In the rows, 128 means zero.
Each path below is one point turned by a fixed rotation once a step. After each direction that follows a path, write how fast that rotation turns it, in degrees a step (0 if it stays still).
Each turn is a multiple of 5 degrees from 10 to 175, or 0.
Each row of a path follows its step; steps can be skipped.
Rotation 1:
step 0: [115 120 150 130 131 144 130 138 124 126 133 131 131 129 130 147 125 123
 127 135 122 127 123 131 131 126 140 115 132 135 117 127 137 127 134 123
 125 117 134 141 120 116 137 124 123 135 130 123 143 129 128]
step 1: [114 114 134 118 134 113 128 138 130 139 125 131 124 120 112 128 122 123
 124 145 117 143 122 128 133 122 135 131 117 126 127 140 126 141 120 135
 127 133 118 128 125 125 116 138 120 123 124 126 128 127 123]
step 2: [112 113 137 137 130 122 117 134 123 137 128 125 125 124 122 118 130 130
 134 108 133 128 128 126 125 132 131 135 111 117 125 132 130 121 130 123
 120 114 139 137 122 128 134 120 132 124 146 131 123 124 119]
step 3: [123 110 138 132 123 142 129 126 142 131 131 124 116 143 120 118 125 120
 111 131 120 144 135 131 126 128 123 131 128 137 124 119 124 125 136 124
 135 128 114 130 114 136 135 123 133 126 126 127 135 128 123]
step 4: [131 123 133 128 139 121 126 129 139 127 132 137 134 123 116 117 132 123
 123 128 123 126 130 124 122 127 130 128 120 138 129 145 133 108 130 133
 132 133 128 127 134 138 124 128 116 138 143 123 130 155 125]
step 5: [122 131 120 121 141 135 133 141 122 119 135 127 119 141 116 135 122 121
 130 120 135 133 130 117 136 122 116 125 122 138 140 121 124 111 124 120
 124 124 125 124 121 128 126 123 118 127 147 129 127 116 123]
step 6: [118 135 123 133 130 125 128 119 143 115 119 126 125 126 117 138 135 124
 117 126 108 137 134 119 126 126 128 141 124 136 117 127 120 122 127 120
 140 121 132 128 134 119 123 143 141 141 136 126 128 124 130]
step 7: [125 121 125 125 119 114 136 121 127 126 127 119 131 131 124 126 123 131
 134 123 146 142 129 108 122 131 125 125 119 125 136 130 126 120 134 129
 144 149 133 122 134 123 127 124 128 143 130 137 117 132 120]
step 9: [128 135 125 126 119 124 135 132 135 130 125 135 134 121 118 131 137 119
 122 136 123 155 138 128 123 128 131 128 144 139 139 140 134 126 132 135
 121 135 129 118 143 123 116 125 124 126 120 124 124 115 129]
step 11: [130 128 131 134 111 138 122 111 122 124 132 132 121 136 115 145 135 124
 111 133 137 136 127 125 122 118 127 125 133 119 123 119 135 127 121 134
 130 130 118 141 128 121 135 124 131 118 123 137 135 115 132]
Directions:
[128 129 131 133 129 131 126 128 128 126 126 129 129 128 127 129 128 129
 130 131 130 131 127 130 131 129 125 132 129 126 128 119 130 125 127 129
 126 124 129 129 129 128 130 126 127 128 130 126 125 125 129] -> 125
[129 126 126 123 128 132 127 124 126 127 131 126 129 128 127 127 127 127
 127 124 129 127 127 130 130 127 127 127 128 129 128 127 128 123 128 127
 128 124 133 132 122 125 127 127 128 125 126 128 129 125 131] -> 130
Rotation 2:
step 1: [115 137 131 133 134 119 123 116 128 132 136 119 120 134 124 128 120 131
 108 127 127 121 138 124 139 135 133 128 127 140 121 115 122 128 130 130
 140 113 129 138 128 127 116 135 130 109 135 126 127 122 133]
step 2: [130 116 142 126 123 129 111 126 129 122 132 125 137 128 132 119 120 135
 126 116 118 128 124 123 126 149 139 129 126 136 131 134 139 127 125 107
 128 129 134 116 139 143 130 134 131 127 119 131 129 126 133]
step 3: [133 129 121 136 124 126 125 138 136 132 124 127 112 136 119 124 140 128
 135 108 128 135 139 119 127 130 114 144 133 130 127 139 124 129 126 127
 140 124 119 135 128 134 122 126 145 129 120 138 129 116 130]
step 4: [124 126 115 137 133 130 121 127 134 136 137 126 131 126 121 125 123 119
 119 130 133 121 133 113 135 139 122 130 111 133 115 123 125 121 130 132
 119 145 128 120 114 131 124 132 132 112 123 124 115 133 142]
step 5: [126 125 135 127 115 120 121 122 117 139 125 144 136 142 130 117 131 125
 133 123 137 126 130 112 130 126 136 135 124 126 139 130 130 142 119 115
 111 134 123 123 132 121 138 134 125 127 118 129 133 117 129]
step 6: [129 138 135 138 133 135 131 137 124 117 125 136 119 142 123 125 134 102
 125 131 131 145 129 130 130 124 121 131 123 133 118 121 121 126 134 114
 125 131 119 139 132 133 115 126 131 125 133 129 125 114 121]
step 7: [131 139 116 128 146 124 117 130 122 129 132 133 131 116 131 131 115 125
 116 109 132 126 133 129 127 134 136 132 110 134 120 124 138 133 126 121
 114 131 124 128 125 126 135 135 130 136 140 126 120 138 117]
step 8: [130 140 138 131 109 119 126 119 120 122 128 126 115 132 134 126 131 134
 129 127 130 127 124 122 116 132 135 133 129 130 136 142 120 133 130 122
 112 121 127 134 123 118 124 138 127 130 140 152 119 123 132]
step 9: [120 129 139 132 136 128 125 124 138 130 131 103 126 127 125 131 124 115
 123 141 129 134 127 127 121 129 117 130 127 141 128 119 141 144 127 123
 133 140 120 137 137 135 126 122 140 127 137 140 121 126 128]
step 11: [138 125 134 128 111 127 118 137 121 120 113 119 126 134 131 126 134 124
 139 131 141 130 137 130 130 139 120 122 130 122 129 129 114 135 143 126
 132 141 122 121 111 132 134 131 132 136 130 141 120 129 136]
Directions:
[128 126 126 127 126 130 126 128 129 132 131 127 129 128 125 130 122 127
 127 126 128 124 129 130 131 127 133 124 129 130 124 129 127 126 124 126
 121 127 131 127 129 128 129 126 129 130 129 127 128 129 129] -> 130
[127 129 131 125 131 125 126 129 130 130 129 122 128 131 131 130 128 128
 128 129 125 130 130 129 127 130 125 127 129 128 125 131 130 125 128 126
 128 125 131 131 130 123 131 133 126 128 130 131 127 130 125] -> 45
Rotation 3:
step 0: [132 136 120 119 121 130 127 136 128 129 146 126 134 121 138 120 125 132
 128 134 127 129 141 142 128 142 123 123 121 135 131 143 129 118 135 134
 117 115 136 122 126 131 123 125 119 148 115 125 126 122 130]
step 1: [128 122 134 127 115 125 143 119 120 132 126 126 132 130 109 127 128 124
 126 130 116 124 127 126 120 115 130 123 143 122 130 118 120 125 127 142
 124 119 123 122 128 131 136 126 130 148 133 118 123 111 130]
step 2: [116 122 150 143 119 133 125 144 119 132 146 124 133 131 135 118 117 130
 126 132 125 130 122 125 140 121 124 132 127 132 116 137 126 126 136 135
 126 131 122 128 136 130 130 133 137 130 127 136 128 134 143]
step 3: [119 132 124 116 121 128 124 117 114 128 130 122 119 121 129 120 126 137
 127 133 111 125 119 120 131 139 129 124 124 126 136 142 117 143 126 120
 130 113 138 118 139 122 131 134 140 134 127 125 128 130 114]
step 4: [118 133 143 139 126 134 119 114 128 135 126 114 130 113 126 129 123 125
 124 115 134 126 129 139 118 132 125 130 138 125 140 118 110 125 136 128
 132 132 135 134 131 134 124 132 126 130 130 128 106 130 136]
step 5: [129 136 126 132 107 129 121 134 135 124 126 127 140 131 131 130 131 132
 136 138 129 134 140 127 122 140 119 128 126 117 120 140 124 126 128 132
 128 111 126 128 123 133 135 111 140 134 120 134 122 146 133]
step 6: [124 139 127 126 119 135 131 125 124 128 133 128 113 132 119 111 127 141
 128 138 131 117 127 136 113 130 122 121 121 119 130 121 125 115 117 142
 133 115 127 124 126 135 123 139 128 130 142 129 126 112 128]
step 8: [131 133 128 127 116 127 114 115  97 126 136 126 122 132 120 123 142 128
 135 122 119 131 121 128 135 123 125 127 130 126 115 142 127 130 123 128
 125 131 128 134 124 124 138 123 139 140 140 133 124 129 126]
step 9: [120 116 139 132 120 135 130 115 129 136 142 120 129 121 137 128 126 134
 133 116 134 119 120 129 116 146 129 130 114 133 133 138 131 129 135 140
 113 131 140 126 131 135 125 141 121 131 131 128 122 130 126]
step 11: [114 137 134 135 126 130 123 130 111 135 146 135 130 126 133 128 129 132
 132 130 130 132 129 147 113 130 116 122 125 126 131 126 128 112 121 125
 135 115 121 135 140 124 120 124 126 132 133 136 135 132 143]
Directions:
[126 127 125 127 131 128 125 127 127 124 129 127 129 123 129 128 129 130
 127 121 124 129 133 131 127 127 127 125 131 130 128 131 130 129 126 129
 134 130 128 129 128 125 129 128 126 130 125 129 126 127 126] -> 90
[125 128 129 127 131 130 125 127 132 126 126 130 127 128 125 125 126 130
 126 130 131 131 131 130 130 134 125 126 129 126 128 124 126 129 126 127
 131 127 126 128 130 130 128 124 132 124 129 127 126 131 126] -> 45
[129 129 127 130 130 128 129 124 130 128 126 125 130 124 126 129 126 128
 127 130 125 126 130 129 131 130 130 128 126 126 128 121 128 129 128 126
 125 128 131 125 129 129 129 133 126 129 126 125 127 122 127] -> 120
Rotation 4:
step 1: [125 138 123 135 125 113 122 126 137 126 137 116 143 111 120 127 129 124
 126 130 141 120 119 139 126 150 134 133 122 122 130 122 131 119 112 138
 135 124 126 139 126 138 129 117 136 129 123 124 128 129 129]
step 3: [118 127 120 122 131 138 126 124 136 122 122 119 125 117 120 126 122 143
 115 132 116 116 133 131 127 127 116 129 134 140 123 134 128 130 127 134
 137 123 140 135 143 129 123 118 124 137 137 145 113 140 134]
step 4: [124 123 130 133 118 120 125 128 127 128 125 105 121 126 127 119 128 137
 127 127 119 117 123 128 129 124 119 130 136 125 120 118 121 119 115 139
 135 144 137 127 136 125 122 124 138 139 119 136 140 141 146]
step 5: [145 132 135 128 125 129 127 124 132 124 118 126 130 136 127 123 143 129
 135 128 134 119 123 137 132 133 115 132 124 129 139 123 127 119 124 131
 118 140 130 128 129 113 127 104 128 150 124 134 143 135 124]
step 6: [131 128 132 126 139 129 130 124 144 122 126 138 132 115 116 134 121 125
 130 139 125 136 132 137 136 136 111 144 133 124 132 122 119 112 114 117
 127 132 126 134 121 133 128 117 124 137 136 132 132 143 118]
step 7: [119 128 136 123 131 123 125 136 135 126 124 120 134 118 137 119 127 130
 116 130 128 135 143 131 116 124 124 142 144 114 130 126 121 122 120 147
 127 129 123 136 116 143 135 128 129 138 142 133 137 129 122]
step 8: [107 131 123 123 135 134 110 129 126 122 127 126 132 124 132 119 141 127
 116 121 132 122 121 144 118 128 114 144 124 126 135 130 125 135 142 134
 124 138 136 137 130 136 128 125 132 142 135 127 131 121 134]
step 9: [103 128 130 129 141 138 125 125 134 124 130 131 134 127 110 123 129 146
 126 131 129 121 121 141 136 131 124 141 119 135 115 120 125 122 121 134
 119 140 131 126 130 121 123 127 134 121 126 135 140 117 132]
step 10: [124 138 148 126 128 132 133 127 129 141 134 120 128 117 130 126 131 139
 117 128 138 126 139 133 127 136 128 130 117 138 128 119 139 116 113 140
 119 133 123 117 128 127 113 110 136 128 136 134 127 131 134]
step 11: [121 132 135 131 137 133 131 131 145 127 148 113 124 129 134 143 130 119
 121 115 136 123 131 127 119 133 124 126 127 139 133 130 125 116 117 120
 127 147 129 129 131 132 130 119 122 146 138 127 123 134 133]
Directions:
[129 131 131 129 130 127 126 128 131 125 129 130 125 127 130 130 134 129
 130 124 127 126 129 130 131 124 129 127 127 130 134 133 130 132 131 126
 128 130 129 129 127 126 131 128 128 130 131 128 128 129 129] -> 125
[126 128 124 128 128 127 126 126 127 130 127 128 127 129 125 126 129 130
 125 127 128 130 125 130 130 129 131 132 124 129 128 129 131 135 124 130
 128 127 126 130 129 134 130 130 125 127 132 128 130 128 127] -> 55
[134 124 128 126 129 129 126 126 125 127 124 126 123 127 127 124 126 130
 131 126 127 128 129 127 129 130 127 131 133 129 133 126 126 127 129 127
 130 128 128 132 130 127 129 128 125 128 127 129 130 130 128] -> 35
Rotation 5:
step 0: [129 130 130 147 128 137 133 130 127 124 117 122 118 128 140 126 116 133
 115 118 117 133 128 128 138 123 123 108 141 137 134 127 144 125 143 128
 126 120 133 121 121 131 137 126 129 125 126 123 139 120 128]
step 2: [130 132 125 137 119 129 139 118 123 139 127 131 133 125 138 116 137 147
 127 127 136 122 138 131 123 124 115 146 122 133 144 121 126 125 117 123
 133 116 142 116 130 129 133 136 129 121 129 131 123 132 120]
step 3: [126 136 122 125 128 135 136 135 132 125 128 120 137 138 119 127 121 141
 118 129 128 135 125 119 123 128 126 122 140 129 139 131 134 139 131 142
 133 122 131 126 108 132 132 132 120 130 107 128 122 121 147]
step 4: [128 113 131 135 124 127 137 132 113 143 106 127 120 130 130 127 135 129
 139 124 130 120 120 136 128 130 124 122 135 128 128 119 119 132 124 134
 118 145 131 145 131 132 128 127 130 133 125 135 123 119 142]
step 5: [120 126 122 134 138 120 126 129 129 128 134 132 124 129 127 127 148 141
 132 129 142 126 124 116 142 131 134 144 115 143 137 132 113 132 135 132
 130 139 130 111 125 134 129 129 124 124 135 123 120 124 126]
step 7: [124 131 123 115 118 120 117 135 122 124 117 148 120 127 126 127 139 123
 126 114 122 126 121 125 125 131 123 119 131 135 120 119 139 131 121 135
 138 148 121 139 125 130 128 135 127 115 127 125 129 114 129]
step 8: [128 119 116 127 132 123 127 136 134 129 132 132 131 119 129 102 140 131
 139 128 133 125 126 131 125 133 114 140 136 119 141 135 123 123 123 117
 129 126 132 121 142 132 132 134 118 125 146 124 127 120 127]
step 9: [154 133 104 119 132 134 127 129 128 128 135 129 141 137 121 139 136 131
 121 125 133 136 124 122 132 136 122 120 128 128 128 134 134 138 120 133
 120 117 139 118 124 121 120 124 121 127 119 125 127 124 128]
step 10: [122 115 122 142 120 131 127 137 137 126 104 136 128 128 134 127 134 125
 127 124 103 127 122 131 131 134 136 110 137 124 124 128 131 129 128 134
 120 126 138 133 128 125 120 132 139 127 135 127 119 120 132]
step 11: [122 126 137 120 136 111 130 133 136 120 126 126 132 127 120 119 141 124
 133 131 140 114 109 130 127 131 123 133 124 134 122 125 114 125 134 144
 118 125 135 117 135 123 124 134 130 128 133 113 136 129 117]
Directions:
[126 130 127 132 128 125 125 128 126 126 126 129 127 127 127 129 127 127
 134 129 129 130 127 128 124 127 126 133 125 129 128 126 123 128 124 127
 126 126 127 127 129 126 131 129 126 130 131 122 127 126 127] -> 115
[126 125 125 128 127 131 127 129 125 125 130 129 126 132 130 129 127 128
 127 129 126 127 123 126 121 127 132 127 129 131 128 127 129 129 126 125
 126 128 131 133 127 129 128 125 128 130 127 131 129 124 125] -> 120
Rotation 6:
step 0: [134 134 136 135 137 127 135 142 124 133 123 129 121 116 128 129 126 116
 125 127 141 103 130 143 142 125 126 122 135 126 138 135 135 130 123 121
 145 134 121 127 128 131 124 122 144 124 126 140 135 127 127]
step 1: [132 136 130 132 132 127 134 119 125 130 117 125 116 127 107 137 137 130
 115 124 139 118 127 127 133 135 122 134 124 123 131 134 139 127 114 130
 135 133 123 133 108 124 131 124 121 136 120 118 113 112 128]
step 3: [121 119 126 129 115 128 130 135 130 122 142 131 142 146 129 135 134 135
 148 141 126 133 141 126 122 133 123 124 126 130 135 131 127 131 147 129
 113 125 124 122 137 124 141 134 125 125 128 120 131 128 112]
step 4: [123 126 138 132 131 137 129 134 113 125 147 127 126 134 143 112 125 120
 128 129 118 121 122 127 123 119 129 107 130 133 149 123 121 130 142 124
 125 138 132 116 131 124 127 132 132 135 135 129 125 131 126]
step 5: [124 146 131 126 140 120 123 118 110 130 130 123 124 117 129 129 127 128
 115 126 117 123 123 127 121 117 129 123 128 126 128 138 116 138 137 128
 132 127 143 127 117 120 115 111 137 124 121 142 124 123 125]
step 6: [126 140 130 139 119 110 133 113 136 133 116 126 118 125 124 124 128 135
 123 129 131 138 114 139 124 123 127 133 113 132 118 133 127 129 115 138
 135 135 132 136 132 132 125 120 141 124 119 133 143 121 138]
step 7: [127 132 122 124 130 132 134 133 140 125 123 137 134 135 128 137 123 131
 127 131 139 143 134 138 124 134 121 143 116 133 120 130 142 131 121 128
 140 138 128 117 129 120 140 133 124 110 130 113 137 129 143]
step 8: [140 131 128 126 128 138 128 145 137 109 127 132 134 138 127 141 116 117
 140 125 123 120 135 121 124 138 121 134 136 127 134 112 134 120 119 121
 128 132 127 119 135 117 136 130 135 141 140 128 131 125 132]
step 10: [137 127 122 120 130 123 122 117 116 135 136 129 123 117 134 113 137 130
 128 134 138 126 110 114 120 134 134 130 130 125 130 135 118 121 125 145
 126 129 134 134 137 137 127 131 134 130 114 130 120 143 111]
step 11: [134 119 129 120 125 127 144 135 126 127 128 126 133 112 136 116 136 130
 129 120 137 134 130 144 126 132 126 120 118 132 123 147 133 138 136 140
 125 121 132 142 121 128 136 122 143 113 122 128 132 135 120]
Directions:
[128 127 133 124 126 127 129 131 126 130 124 124 126 128 126 127 124 126
 125 130 127 125 127 129 125 131 131 130 132 130 131 127 128 128 130 127
 128 129 128 127 128 124 128 125 124 130 130 130 127 125 129] -> 90
[128 129 128 129 129 129 122 129 131 129 129 126 129 127 129 129 130 126
 128 129 128 130 126 125 127 128 126 128 131 127 133 131 127 134 128 124
 127 129 130 128 130 128 128 131 126 132 132 130 133 130 125] -> 70
[127 134 126 131 129 130 129 128 126 126 125 132 123 129 127 126 126 129
 128 127 128 125 129 127 130 128 130 125 129 129 132 126 125 129 125 127
 127 125 127 123 128 129 126 128 126 125 128 131 127 130 123] -> 80
